In the rows, zero is written as 128.
Each path below is one point turned by a fixed rotation once a step. After each direction that follows a path, write how fast that rotation turns it, in degrees per step (0 if it stays still).
Each turn is a multiple of 5 degrees from 10 to 175, or 0.
Each row of a path follows its step; steps can be skipped.
path 1
step 0: [121 135 121 128 118 122 130 125 130 128 137 132 131 132 127 124 133 134
 132 117 122 119 125 115 128 135 125 128 116 119 129 127 124 128 136 126
 131 138 119 133 125 136 121 112 124 132 115 119 132 124 128 137 125 123
 127 132 133 130 128 136 124]
step 1: [127 131 120 136 117 129 126 119 122 131 122 128 125 130 121 134 139 120
 138 116 134 130 134 125 125 119 123 133 137 131 135 120 122 143 137 140
 136 123 135 126 129 128 129 126 123 133 123 127 120 134 127 128 122 125
 122 134 132 126 132 133 120]
step 2: [128 127 131 122 123 132 123 125 117 109 128 130 125 131 129 126 134 123
 129 121 140 123 129 123 117 132 134 141 122 132 119 135 129 118 138 133
 129 125 130 140 120 125 133 132 128 122 132 132 128 134 132 126 131 122
 120 122 136 132 133 137 118]
step 3: [125 122 124 139 127 124 119 126 124 130 132 134 125 135 133 133 130 134
 120 120 132 114 124 119 129 136 125 129 124 116 125 125 119 127 124 137
 120 131 134 141 137 123 124 126 128 129 131 133 132 121 131 121 126 111
 124 133 127 137 133 122 129]
step 4: [131 127 109 136 128 134 129 128 131 133 120 131 125 127 128 132 132 126
 121 132 132 123 141 114 132 126 125 127 133 121 130 120 134 127 130 125
 138 125 132 126 115 127 134 129 132 120 133 122 124 125 126 119 126 114
 122 139 131 130 124 141 133]
step 5: [133 130 131 140 127 127 121 131 121 133 121 129 125 121 142 125 133 121
 117 122 122 130 129 129 127 128 125 130 124 133 122 134 142 128 132 129
 125 124 127 138 119 134 143 114 131 129 135 120 133 132 136 134 126 126
 126 130 136 129 138 131 118]
step 6: [124 134 124 136 133 129 124 140 125 129 121 132 135 140 125 127 143 132
 129 127 132 127 123 130 133 130 123 132 127 128 124 138 123 118 126 126
 127 121 124 128 140 116 127 127 133 142 138 118 132 130 128 125 122 121
 131 142 128 128 132 125 118]
step 7: [119 129 118 137 121 139 135 137 126 127 124 131 124 141 129 139 126 136
 117 137 131 131 132 124 120 132 130 123 129 125 131 130 134 127 134 124
 129 118 127 128 121 129 119 137 128 132 134 124 124 129 141 127 123 126
 127 121 123 115 141 133 129]
step 9: [114 121 119 126 117 131 125 132 132 128 126 121 137 134 135 123 126 125
 129 121 121 137 131 135 133 131 116 125 132 123 128 138 125 134 123 126
 141 133 124 124 139 121 127 130 122 122 141 123 125 131 125 132 129 118
 124 133 140 126 134 128 124]
step 11: [127 121 126 125 124 128 131 143 127 123 122 143 130 125 128 130 131 128
 123 119 133 116 119 120 123 137 123 121 124 131 124 127 123 122 112 129
 128 130 121 126 127 132 120 129 131 120 127 114 131 125 131 142 138 134
 129 122 134 135 128 126 131]
step 13: [136 134 140 125 121 139 133 121 127 123 122 128 132 122 123 125 124 129
 125 133 125 123 136 138 122 122 127 136 131 121 116 127 130 124 124 123
 125 130 124 122 119 126 132 137 113 133 131 117 129 130 140 131 135 130
 116 133 139 131 130 137 126]
Speeds:
[126 128 125 127 129 130 128 126 126 129 128 126 128 127 130 129 127 127
 126 132 132 127 133 129 128 130 127 131 130 128 129 127 129 130 127 128
 129 126 127 125 130 128 126 128 130 129 127 128 125 128 124 126 127 130
 126 127 128 127 129 129 127] -> 130
path 2
step 0: [130 129 132 136 120 130 127 116 119 125 129 131 133 136 137 141 118 128
 137 130 124 127 132 119 125 115 125 123 123 122 126 134 126 132 125 132
 135 137 142 127 134 119 120 119 128 134 127 117 124 120 135 134 132 128
 129 141 135 120 134 120 126]
step 1: [117 120 137 109 137 135 128 129 132 132 124 125 138 126 136 131 115 119
 127 127 125 126 129 116 129 130 124 123 124 138 119 125 134 139 124 135
 123 137 136 130 134 125 125 134 129 124 127 129 131 127 125 127 134 133
 123 132 138 115 123 121 122]
step 2: [126 123 128 132 127 133 116 126 134 130 121 119 135 134 126 121 123 134
 123 128 119 131 136 126 121 114 140 131 117 131 117 130 131 126 131 131
 118 138 125 109 130 125 134 126 129 131 122 141 140 136 130 118 130 130
 125 132 127 118 129 131 127]
step 3: [115 139 134 126 129 120 118 117 129 136 118 131 124 130 129 120 130 135
 120 120 121 117 133 125 138 124 131 131 123 121 129 126 129 138 129 122
 119 132 132 120 125 138 132 133 118 123 133 123 124 128 128 126 128 144
 124 127 121 127 137 139 127]
step 5: [129 123 129 131 125 124 126 133 125 117 131 144 120 145 125 134 118 131
 130 126 114 120 134 128 136 133 128 117 136 118 124 122 124 129 140 141
 132 125 132 129 130 130 126 116 130 134 132 125 129 127 124 127 132 129
 122 135 128 133 122 141 128]
step 6: [128 125 130 126 125 119 125 126 130 126 127 134 130 129 126 141 116 133
 135 129 120 137 119 122 139 124 119 116 142 133 129 121 125 141 133 128
 132 133 128 128 131 130 132 123 125 111 113 139 126 132 129 133 136 127
 126 125 132 132 125 117 130]
step 7: [136 133 125 122 124 122 121 136 120 128 141 122 126 126 124 123 115 140
 116 127 119 134 118 123 125 129 123 126 118 131 119 137 122 131 128 131
 117 130 140 127 139 126 130 127 122 129 118 135 137 125 125 134 123 123
 117 126 129 130 119 124 127]
step 9: [123 130 128 129 121 133 126 135 125 134 122 134 133 131 116 125 135 136
 116 134 131 123 126 133 125 117 115 136 120 137 120 132 135 147 117 130
 130 120 127 125 123 126 120 120 136 125 125 126 121 134 129 139 121 130
 131 129 121 126 129 139 132]
step 11: [121 120 142 134 135 124 128 131 119 133 120 119 120 137 125 137 122 141
 132 137 118 127 129 121 127 125 132 131 141 137 132 125 137 134 122 123
 140 125 131 138 135 119 131 125 130 125 131 122 131 120 136 119 133 128
 129 138 129 127 125 126 133]
step 12: [133 122 133 119 122 135 131 124 114 126 138 133 129 138 131 131 129 136
 122 125 117 124 135 125 137 130 133 125 118 137 128 129 126 133 124 119
 134 131 135 126 136 123 134 135 130 124 123 128 134 130 126 120 142 118
 128 119 142 115 132 127 130]
step 13: [128 124 117 135 131 130 116 127 121 129 127 128 143 127 128 135 128 130
 123 126 119 131 131 129 120 132 124 137 129 133 119 114 132 131 126 131
 117 140 135 131 129 135 136 133 115 127 130 134 137 115 124 120 140 131
 134 123 135 126 135 134 124]
Speeds:
[128 128 131 126 129 130 131 126 126 128 128 127 127 127 129 129 126 129
 130 130 127 130 129 127 128 130 126 128 129 128 128 128 124 128 129 130
 129 128 125 127 130 128 130 123 129 128 131 126 124 128 130 129 129 127
 131 129 129 129 126 131 128] -> 65
path 3
step 1: [127 126 120 114 116 125 140 124 136 125 122 128 119 135 125 125 139 126
 118 122 128 134 126 127 117 124 135 122 126 118 120 131 128 133 125 126
 133 117 135 132 129 143 139 128 130 126 122 127 136 125 128 126 140 123
 133 124 118 120 131 131 135]
step 3: [130 134 129 134 136 126 140 128 126 132 108 133 125 135 125 130 123 124
 128 125 122 136 131 121 127 131 136 134 140 111 124 126 117 126 137 124
 137 129 128 122 131 134 128 137 126 136 134 132 135 138 115 127 126 125
 132 133 119 131 122 131 130]
step 4: [120 127 120 125 113 124 133 123 129 122 127 127 125 132 129 135 122 130
 128 124 113 131 121 122 129 133 136 123 128 118 128 131 119 120 119 133
 122 120 122 126 128 129 121 130 124 128 146 129 121 141 129 116 127 127
 127 118 117 124 121 138 129]
step 5: [131 127 133 126 127 142 138 117 146 124 121 133 123 124 141 131 130 123
 129 125 122 127 122 128 123 123 144 132 127 125 139 129 118 116 117 128
 133 122 125 132 120 119 117 133 123 131 132 134 126 122 122 131 128 122
 128 127 123 131 133 120 130]
step 6: [141 123 127 127 121 132 120 128 130 125 119 132 127 118 138 137 120 126
 124 139 128 109 130 125 118 133 134 136 128 119 119 129 114 125 130 131
 134 123 127 117 119 127 128 131 133 127 123 125 130 131 118 117 119 129
 125 120 120 129 133 126 129]
step 7: [131 121 137 127 116 111 143 130 133 127 124 125 124 131 139 135 126 129
 122 133 123 118 123 129 135 129 127 126 133 123 122 123 113 118 129 122
 120 121 136 128 130 134 125 131 132 130 129 134 132 121 132 124 129 136
 129 130 125 115 143 120 128]
step 8: [122 120 130 117 122 133 134 118 134 129 122 136 118 121 122 138 131 127
 124 135 134 124 134 141 124 130 135 111 144 122 129 120 127 135 126 131
 129 122 133 125 125 130 128 127 123 123 132 128 126 123 126 120 138 141
 119 131 122 127 132 120 130]
step 9: [131 128 134 127 136 129 132 131 133 126 119 128 117 119 136 140 136 130
 121 137 121 136 139 138 118 132 126 128 137 123 127 128 128 132 125 119
 116 133 136 133 136 131 123 140 127 129 124 118 127 133 120 132 116 136
 132 122 115 129 132 131 133]
step 10: [123 127 135 141 126 114 132 127 129 127 121 124 118 124 121 116 126 131
 125 132 125 129 129 121 123 138 132 127 137 111 131 127 124 130 123 134
 123 135 128 127 130 141 127 133 130 135 142 122 116 121 123 126 121 133
 120 129 126 136 136 128 138]
step 11: [120 112 124 129 122 133 126 112 137 123 125 126 122 136 126 122 123 130
 128 121 123 129 118 134 120 126 128 121 131 123 136 118 126 119 133 125
 119 120 136 136 130 132 128 143 128 122 133 125 127 132 117 129 122 128
 118 127 129 131 135 141 135]
step 13: [127 124 131 133 117 119 131 125 133 120 120 132 134 132 141 121 128 135
 138 123 120 119 142 135 130 136 137 131 123 113 129 131 124 129 134 128
 136 123 127 132 126 130 141 128 132 125 119 123 135 125 121 126 120 136
 135 129 128 129 134 131 142]
Speeds:
[130 130 129 126 127 128 127 128 129 130 130 126 125 127 128 128 128 128
 127 130 131 127 130 131 125 127 127 127 128 128 126 128 128 126 129 128
 127 130 130 129 127 127 127 126 130 131 127 129 127 127 128 125 130 131
 129 130 128 122 127 126 130] -> 45
path 4
step 0: [142 126 124 134 140 116 136 130 141 142 125 125 133 130 120 127 122 125
 117 129 133 131 133 143 119 119 136 125 121 128 120 127 141 131 122 131
 121 129 135 120 128 143 130 130 130 129 135 121 127 133 127 131 128 125
 129 123 119 133 132 127 122]
step 1: [129 114 130 135 126 137 132 131 136 120 108 125 128 134 131 115 124 130
 131 123 127 138 126 126 133 125 141 120 134 121 131 123 127 142 127 121
 117 130 127 125 124 127 135 130 130 127 126 124 134 120 119 139 135 133
 126 134 119 122 137 132 119]
step 2: [122 131 120 127 123 131 121 137 139 129 116 128 128 127 124 130 134 124
 140 130 126 130 126 135 131 129 120 137 136 122 121 127 131 133 124 123
 127 122 113 128 132 124 130 129 135 137 129 140 124 142 131 137 111 120
 119 139 118 122 129 135 126]
step 3: [128 115 136 133 137 123 126 139 134 132 135 121 133 127 117 137 133 117
 134 134 128 138 127 130 130 134 124 129 115 128 121 124 127 122 114 122
 133 136 136 123 122 127 126 125 138 131 131 133 126 133 111 126 128 120
 131 131 117 138 130 120 136]
step 5: [140 128 121 128 126 134 136 127 137 130 134 136 129 138 133 125 126 129
 143 134 139 121 130 140 125 119 123 138 137 127 126 127 133 136 125 125
 120 118 125 140 119 136 133 126 132 113 129 135 128 135 124 136 126 122
 135 119 118 125 126 133 128]
step 7: [124 129 123 125 125 123 129 133 130 133 117 133 132 127 127 145 133 130
 131 124 119 143 129 128 130 120 116 127 126 126 128 130 139 138 131 130
 129 135 122 127 134 130 125 135 125 128 124 112 129 136 115 129 124 117
 117 124 123 119 116 112 123]
step 8: [138 124 128 128 142 124 132 127 144 139 138 128 130 128 124 129 125 136
 125 131 135 135 136 121 122 130 120 130 124 136 138 131 137 138 126 122
 122 128 122 136 120 127 133 127 131 134 124 121 128 133 114 125 130 127
 128 127 115 120 146 137 131]
step 10: [121 125 126 130 129 130 141 147 124 132 111 127 122 127 133 130 139 116
 145 120 133 140 127 133 136 124 129 128 125 117 125 128 124 129 134 121
 125 122 120 134 125 129 133 125 130 122 130 130 135 137 123 134 133 121
 134 132 128 116 132 126 123]
step 11: [137 125 123 129 129 128 126 134 127 126 127 110 130 127 112 138 131 127
 129 140 132 130 122 124 125 138 119 121 128 127 119 125 132 129 126 124
 134 122 104 126 128 137 133 123 137 135 120 128 123 133 122 124 131 116
 125 136 123 132 131 135 132]
step 12: [134 127 127 133 125 128 131 125 130 128 134 115 123 128 128 134 131 135
 127 132 123 138 132 128 134 130 121 137 131 121 126 127 138 138 110 114
 123 145 136 113 121 133 128 139 136 113 130 129 130 132 122 125 135 124
 129 124 125 135 120 126 132]
step 13: [133 134 123 127 115 133 123 133 135 144 123 129 124 117 135 126 127 123
 139 131 141 127 128 127 126 121 134 130 133 127 123 127 132 131 118 130
 123 132 131 133 120 121 147 129 134 119 118 126 132 128 121 130 132 133
 128 116 131 112 139 127 134]
Speeds:
[128 130 130 131 128 127 127 129 129 129 128 128 129 127 126 130 127 128
 130 130 133 127 127 130 125 131 125 127 129 129 127 130 129 126 127 129
 126 125 128 129 128 128 126 129 125 128 129 127 127 128 129 129 128 126
 130 128 127 127 131 129 127] -> 130
[131 128 129 125 130 126 126 128 125 128 130 126 127 128 126 128 128 126
 125 130 129 126 128 127 127 127 129 129 125 129 127 127 128 130 126 132
 129 126 129 130 126 127 127 126 130 129 128 129 127 127 129 131 130 126
 129 130 123 127 126 130 127] -> 130
